In the rows, 128 means zero.
The same turns and mirrors carry the whole set onto itself and the rows of a family onto each other. Which other rows belong to the same family as each row named below? List them in the order they appear above.
These 27 rows form 9 families of 3 rows each.
piv: [131 164 142 125 127 128 123 133 107 114 121 143 140]
vido: [132 166 147 152 141 125 132 129 120 115 121 132 126]
Leze: [ 97 100 172 112 111 154 158 121 138 129 116 129 119]
Bul: [127 140 141 150 131 113 110 139 126 109 128 128 145]
sav: [127 109 114 117 144 100 129  99 114 134 109 128 116]
Zomi: [ 99 114 160 120 125 174 143 122 144 128 146 143 126]
Gibi: [118 113 124 123 140 101 121  92 133 133 127 146  92]
pipo: [113 102 166 105 149 165 143 129 147 135 133 150 117]
vimeb: [114 127 126 119 126 110 116 108 134 142 114 101  92]
gigu: [116  83 149 129 118 157 121 127 137 129 148 144 116]
Gozar: [112 116 150 118 131 159 127 129 177 129 142 147 121]
mov: [111 124 137 117 148  97 130 104 113 123  90 133 107]
kise: [126 101 127 101 139 118 129  94 104 137 112 129 110]
Fuvi: [121 126 138  95 113 102 126 109 121 156 113 132 108]
Gife: [137 112 153 121 139 111 118  82 109 139 112 128 112]
Fumit: [101  97 154  98 123 139 138 112 165 118 134 137 104]
zasig: [102 114 157 101 104 156 125 130 140 133 145 148 136]
mur: [111 110 139 118 133 106 131  92 126 161 121 130 100]
romob: [124 146 138 150 159 134 111 131 121 121 105 150 135]
dut: [111 100 153  96 123 169 133 122 153 131 123 125 109]
dol: [130 143 138 134 153 144 146 147 112 114 118 121 141]
sunet: [107 116 119 110 135 117 145 102 136 144  98 140  92]
kogu: [123 151 152 147 127 123 133 122 141  97 139 121 145]
gotos: [110 112 163 104 111 163 141 141 153 122 125 120 114]
Dabel: [124 141 147 156 129 134 116 152 136 104 119 131 139]
lufi: [126 137 167 137 151 138 115 139 139  96 125 144 141]
gatam: [100 162 147 146 146 127 127 140 135 108 110 130 126]

Same family as mov: Fumit, lufi
Same family as Fuvi: piv, zasig
Same family as Zomi: vido, mur
Same family as sav: dut, Dabel
Same family as pipo: Gibi, gatam
Same family as Bul: kise, gotos
Same family as Gife: Leze, kogu

The same turns and mirrors carry the whole set onto itself and the rows of a family onto each other. Which other rows belong to the same family as each row named below? List them in the order they appear above.
These 32 rows form 4 families of 8 rows each.
zeked: [120 128 140 100 124 120 130 137 123 149 156 119 151 162 128  99 141 134
 133 135 105 127 105 130 147 126]
Vemu: [144 111 127 147 143 111 131 120 117 142 132 129 129 155 148  87 101 130
 117  92 135 120 130  98 129 134]
Ziba: [137 114 112 148 149 133 137 115 130 114  98 122 107  99 146 148 110 132
 120 113 160 136 147 129 107 139]
zotug: [122 124 144 114 111 124 139 129 121 141 153 113 160 161 136 100 147 132
 140 120 100 132 106 127 154 119]
Bidum: [111 137 136 104 129 146 141 140 124 110 116 113 147 108 128 162 155 139
 141 151 119 157 125 148 127 117]
tude: [127 126 106 147 114 131 138 133  95 143 135 138 133 132 122 170 134 118
  98 122 128 110 125 126 122 137]
linu: [117 122 136 106 118 128 132 134 119 143 159 123 159 169 130 108 148 139
 134 127 110 127 100 133 142 110]
bagal: [145 105 122 150 138 110 136 123 118 144 131 135 129 144 143  80 107 123
 121 100 150 106 126 109 136 131]
sul: [112 136 133  99 129 148 131 133 129 111 125 107 136 118 118 171 141 138
 147 147 118 155 134 154 121 119]
pifom: [153 103 126 138 138 123 140 132 116 119  84 139 159 138 143 110 150 126
 149 131 114 112 139 153 113 131]
rukup: [124 135 113 144 111 132 142 138 107 146 141 148 139 133 119 168 130 131
 103 128 126 113 118 119 114 133]
tasa: [152 113 125 154 137 114 136 117 121 146 134 121 125 152 150  91  97 131
 117  93 142 114 134 114 133 140]
Penuk: [154 103 122 140 142 126 152 132 113 130  83 132 161 138 139 119 148 129
 144 125 109 108 140 147 116 121]
Tid: [111 147 141 118 127 135 125 124 135 124 166 103 109 124 139 132 103 141
 116 118 150 164 118 115 145 138]
veg: [132 116 147 100 153 126 130 122 152 111 120 105 134 129 139  83 114 142
 169 126 141 149 134 139 135 116]
sesok: [125 133 147 108 118 125 139 143 117 140 152 115 164 164 129 104 139 134
 141 132 102 132 110 133 152 117]
forim: [157 100 125 133 143 122 146 132 122 125  85 131 157 145 131 126 152 116
 151 139 123 108 131 149 115 121]
Kapop: [140 114 117 151 143 138 138 118 123 107 100 124 114 101 135 153 110 127
 135 112 163 134 155 134 108 126]
vib: [138 120 118 143 150 129 137 119 127 112  99 122 105  96 132 142 101 121
 135 121 157 134 158 133 114 142]
suduf: [125 129 115 147 104 137 150 131 103 141 130 142 139 142 126 160 132 134
  96 132 123 108 122 117 121 139]
pel: [140 118 148 108 158 124 142 124 145 109 118 104 132 127 156  90 119 132
 167 118 140 159 139 145 128 113]
tigo: [117 136 132 110 125 149 144 138 130 112 117 108 141 108 128 165 149 138
 144 152 127 147 129 165 131 123]
dason: [117 131 143  96 124 145 138 134 129 108 128 105 148 114 122 161 143 130
 146 149 128 146 123 162 119 124]
fezen: [105 152 137 115 133 127 123 116 132 132 164 102 109 124 129 139  96 146
 120 114 155 149 131 121 141 125]
nim: [135 118 145 107 162 120 126 126 143 113 122  97 132 120 149  93 116 134
 166 113 139 161 137 146 139 117]
Deka: [135 108 144 107 156 128 127 117 139 111 115  94 127 131 143  83 120 130
 165 119 142 146 142 145 142 119]
pef: [153  90 119 136 135 132 145 138 112 123  93 140 156 139 134 112 154 116
 146 136 113 112 130 143 114 127]
poda: [122 132 114 152 110 135 136 134 103 147 128 131 138 134 120 161 133 138
  92 127 119 114 119 118 131 145]
Fudib: [106 144 134 118 130 135 135 125 130 135 165 100 111 123 132 142  99 142
 113 113 148 158 119 112 145 126]
zus: [100 143 130 119 127 135 122 124 125 129 172 111 108 119 131 126  96 143
 119 108 147 152 128 116 140 130]
vezi: [140 112 113 155 143 113 131 121 116 148 130 136 118 148 140  89 105 130
 121  98 139 115 135 101 137 126]
sokuz: [140 125 120 144 155 134 138 128 126 113  96 121 114 100 142 152 105 138
 118 123 159 139 154 135 107 139]

Same family as tude: linu, bagal, sul, veg, forim, vib, zus
Same family as Bidum: zotug, tasa, Penuk, Tid, pel, poda, sokuz

The same turns and mirrors carry the whole set onto itself and the rows of a family onto each other. Which other rows belong to the same family as each row named below? List them in the order they appear above.
These 32 rows form 4 families of 8 rows each.
fefep: [136 134 102 142  88 115 149 102 140 119 138 113  90 138 149 132]
Dib: [112 163 128 100 105 144 146 121 117 126 102 148  78 123 123 144]
Madof: [124 128 154  91 139 148 165 144 128 138 156 124 105 153 152 121]
vezu: [139 140 100  86  89 108 143 133 101 146 133 124 117 136 152 116]
teman: [154 133 121 107 127 144 138 118 140 165 135 144  81 151 112 133]
dad: [ 98 141 122 108 119 116 132 125 156 109 138  97 126 122 136 143]
pum: [122 128 145  95 146 140 165 148 126 134 156 123 102 163 149 130]
Nipup: [124 121 103  69  96 124 143 154 160 120 157 126 104 133 118 111]
todi: [138 125 124  86 132 160 159 127 143  85 123 125  77 122 148 137]
kip: [134 123 122  92 132 164 151 130 139  88 123 123  82 115 154 125]
napez: [100 142 120 107 118 118 134 121 162 108 141 104 128 121 132 153]
fadeb: [122 136 152  94 147 145 158 144 125 140 154 115  93 152 152 126]
kere: [139 131  97 142  90 115 144 108 139 110 135 118  90 139 153 138]
Dar: [103 140 123 102 120 116 137 123 162 109 135 100 126 128 133 159]
laken: [131 120  97  71 101 111 142 147 160 109 151 130 107 136 115 116]
Zanev: [126 128 153  97 147 142 160 147 130 132 158 126 103 156 151 125]
ribuv: [146 138  99  81  90 109 152 129 103 145 131 126 117 145 152 130]
dal: [145 137 101  83  89 108 150 132 108 143 129 126 118 147 157 119]
fudu: [109 161 127 100 107 137 142 122 117 123 105 150  75 125 128 154]
mav: [147 132 119 111 126 148 128 121 138 168 134 142  85 144 113 122]
Nuvad: [144 130 101 138  92 107 149 101 142 110 140 120  97 139 143 128]
Pozu: [125 118  92  73 102 121 141 158 158 118 155 126 105 142 117 123]
sasu: [ 98 140 121 106 109 116 135 129 160 122 140  99 126 120 140 154]
Tik: [134 123 122  93 131 165 157 129 133  88 126 124  79 115 153 136]
Viton: [138 134 109 143  86 116 146 103 143 116 139 118  89 131 152 128]
mib: [124 120 100  65  99 118 139 156 158 117 156 126 103 132 123 121]
zat: [109 166 132  94 111 145 142 123 114 132 109 139  71 118 129 146]
Fafor: [135 135 101  85  83 111 152 137 109 148 134 117 118 137 160 126]
sigos: [138 121 122  94 130 168 154 127 137  86 122 138  83 127 149 133]
dekir: [146 131 123 106 126 145 131 125 142 168 130 140  82 152 112 128]
lig: [109 161 137 100 102 145 142 118 123 130 104 149  80 118 131 146]
tati: [146 129 122 110 128 153 133 122 143 155 130 151  87 156 110 128]

Same family as Fafor: fadeb, laken, Nuvad, sasu, zat, sigos, tati
Same family as Dar: pum, Nipup, kip, ribuv, fudu, mav, Viton
Same family as fefep: Dib, napez, Zanev, dal, Tik, mib, dekir
Same family as Madof: vezu, teman, dad, todi, kere, Pozu, lig

